[[-2.73 -4.71  2.32  2.07]
 [-0.60 -1.05  0.41  0.51]
 [-0.29 -0.61  0.10  0.53]
 [-1.40 -0.51  4.10  2.78]
 [ 4.44 -3.51  0.69  1.47]
 [-2.50 -2.83  1.39  1.73]]
|
[[-2.50 -2.83  1.39  1.73]
 [ 4.44 -3.51  0.69  1.47]
 [-1.40 -0.51  4.10  2.78]
 [-0.29 -0.61  0.10  0.53]
 [-0.60 -1.05  0.41  0.51]
 [-2.73 -4.71  2.32  2.07]]

[[ 2.84 -2.40]
 [-1.54 -0.21]
 [ 1.19 -1.51]
 [ 1.03 -0.38]
 [ 3.08 -3.15]
 [-4.04  2.89]
 [ 1.00 -1.05]
 [ 2.67 -2.38]
 [ 0.75 -0.43]]
|
[[ 0.75 -0.43]
 [ 2.67 -2.38]
 [ 1.00 -1.05]
 [-4.04  2.89]
 [ 3.08 -3.15]
 [ 1.03 -0.38]
 [ 1.19 -1.51]
 [-1.54 -0.21]
 [ 2.84 -2.40]]

[[-4.48  3.48]
 [ 0.63 -2.13]
 [ 1.02  3.18]
 [-2.16  1.66]
 [-0.09 -1.45]
 [-4.65  3.71]
 [ 0.97 -2.58]
 [ 1.11 -2.66]]
|
[[ 1.11 -2.66]
 [ 0.97 -2.58]
 [-4.65  3.71]
 [-0.09 -1.45]
 [-2.16  1.66]
 [ 1.02  3.18]
 [ 0.63 -2.13]
 [-4.48  3.48]]

[[ 4.29  3.38 -2.09]
 [ 4.97 -3.35  0.75]
 [-2.20  1.33 -0.41]
 [ 4.39 -0.28  0.48]
 [-0.83 -2.84 -2.28]]
|
[[-0.83 -2.84 -2.28]
 [ 4.39 -0.28  0.48]
 [-2.20  1.33 -0.41]
 [ 4.97 -3.35  0.75]
 [ 4.29  3.38 -2.09]]

[[-2.96  1.21 -4.12 -0.28 -2.18]
 [-1.20  3.17 -2.27  0.47 -2.34]
 [-3.37 -2.29  2.54  3.58 -0.40]
 [ 1.67 -3.40 -1.40 -2.22 -0.34]
 [-0.22 -3.07 -1.72  1.83 -2.08]
 [ 3.78 -1.30 -4.06 -3.36 -4.15]
 [-3.04 -1.85 -3.11 -2.33 -2.63]
 [ 3.88 -1.42  0.42  0.65 -4.17]
 [-1.13  0.92 -0.89  3.40  2.26]]
|
[[-1.13  0.92 -0.89  3.40  2.26]
 [ 3.88 -1.42  0.42  0.65 -4.17]
 [-3.04 -1.85 -3.11 -2.33 -2.63]
 [ 3.78 -1.30 -4.06 -3.36 -4.15]
 [-0.22 -3.07 -1.72  1.83 -2.08]
 [ 1.67 -3.40 -1.40 -2.22 -0.34]
 [-3.37 -2.29  2.54  3.58 -0.40]
 [-1.20  3.17 -2.27  0.47 -2.34]
 [-2.96  1.21 -4.12 -0.28 -2.18]]

[[ 1.06 -1.76  1.94 -2.02  1.56  2.37]
 [-1.04  1.33 -1.77  1.60 -1.18 -2.01]
 [ 2.13 -3.17  3.30 -3.48  2.75  4.05]
 [ 2.35 -3.73  3.82 -3.98  3.11  4.61]
 [-1.10  1.47 -1.92  1.87 -1.49 -2.37]
 [ 0.22 -0.34  0.33 -0.30  0.25  0.41]
 [ 0.16 -0.38  0.31 -0.48  0.28  0.38]
 [-0.56  0.85 -1.29  1.19 -0.86 -1.40]
 [ 0.80 -1.32  1.51 -1.52  1.11  1.73]
 [ 1.40 -2.27  2.47 -2.50  1.91  2.92]]
|
[[ 1.40 -2.27  2.47 -2.50  1.91  2.92]
 [ 0.80 -1.32  1.51 -1.52  1.11  1.73]
 [-0.56  0.85 -1.29  1.19 -0.86 -1.40]
 [ 0.16 -0.38  0.31 -0.48  0.28  0.38]
 [ 0.22 -0.34  0.33 -0.30  0.25  0.41]
 [-1.10  1.47 -1.92  1.87 -1.49 -2.37]
 [ 2.35 -3.73  3.82 -3.98  3.11  4.61]
 [ 2.13 -3.17  3.30 -3.48  2.75  4.05]
 [-1.04  1.33 -1.77  1.60 -1.18 -2.01]
 [ 1.06 -1.76  1.94 -2.02  1.56  2.37]]

[[ 0.57  0.02  0.17 -0.03  0.77  0.04 -0.01 -0.26  0.68]
 [-2.27  2.52 -0.39  5.00 -3.49  1.11  2.87 -0.74 -2.94]
 [ 0.57  0.04 -0.21 -0.01  0.80  0.05  0.01 -0.23  0.70]
 [-1.00  1.42  0.26  2.78 -1.57  0.64  1.61 -0.53 -1.30]]
|
[[-1.00  1.42  0.26  2.78 -1.57  0.64  1.61 -0.53 -1.30]
 [ 0.57  0.04 -0.21 -0.01  0.80  0.05  0.01 -0.23  0.70]
 [-2.27  2.52 -0.39  5.00 -3.49  1.11  2.87 -0.74 -2.94]
 [ 0.57  0.02  0.17 -0.03  0.77  0.04 -0.01 -0.26  0.68]]

[[ 1.33  2.05 -2.01  2.48]
 [-0.19  0.34  0.52 -0.89]
 [ 0.55 -0.04  0.42 -1.07]
 [-0.06 -0.87  0.12 -1.45]
 [-0.45  0.25  0.18 -0.51]
 [ 1.70  2.05 -1.68  1.60]
 [-4.65 -1.66  1.04  0.32]
 [ 0.47  1.61 -1.86  2.59]]
|
[[ 0.47  1.61 -1.86  2.59]
 [-4.65 -1.66  1.04  0.32]
 [ 1.70  2.05 -1.68  1.60]
 [-0.45  0.25  0.18 -0.51]
 [-0.06 -0.87  0.12 -1.45]
 [ 0.55 -0.04  0.42 -1.07]
 [-0.19  0.34  0.52 -0.89]
 [ 1.33  2.05 -2.01  2.48]]

[[-3.04  0.23 -0.13  1.58  4.06]
 [-5.18  0.48  0.12  1.68  1.44]
 [-4.20  0.36 -0.01  1.66  2.65]
 [-1.49  0.00 -0.20  1.02  4.03]
 [-1.13  0.13  0.14  0.08 -1.35]]
|
[[-1.13  0.13  0.14  0.08 -1.35]
 [-1.49  0.00 -0.20  1.02  4.03]
 [-4.20  0.36 -0.01  1.66  2.65]
 [-5.18  0.48  0.12  1.68  1.44]
 [-3.04  0.23 -0.13  1.58  4.06]]
---
[[-1.44  2.15 -2.48  2.39]
 [ 4.97  1.32 -2.53  2.56]
 [ 3.92  1.44 -1.99  1.58]]
|
[ 2.39 -2.53  1.44]

[[ 4.79 -0.49]
 [ 4.47 -0.36]
 [ 4.22  0.65]]
|
[-0.49  4.47]

[[ 1.63  1.82 -2.24  0.40  0.78]
 [ 0.89  0.72  0.70  0.99  1.74]
 [ 1.63  1.13  1.47  1.66  4.87]
 [-2.37 -2.15  2.50  0.42 -1.84]]
|
[ 0.78  0.99  1.47 -2.15]

[[-1.58  1.21 -1.93 -5.44 -4.53]
 [ 0.95  0.76 -0.79 -2.41  0.65]
 [ 1.63 -2.35  3.66  5.24  3.89]]
|
[-4.53 -2.41  3.66]

[[-3.51  4.16  0.04]
 [ 4.43 -3.03 -0.10]
 [ 3.93 -2.48  0.47]]
|
[ 0.04 -3.03  3.93]

[[ 3.58 -2.80]
 [-4.78  4.84]
 [ 4.02 -4.44]]
|
[-2.80 -4.78]

[[-0.03 -4.86]
 [-0.04 -4.58]
 [-0.11  1.34]
 [-0.01 -2.54]
 [ 0.01 -0.87]]
|
[-4.86 -0.04]
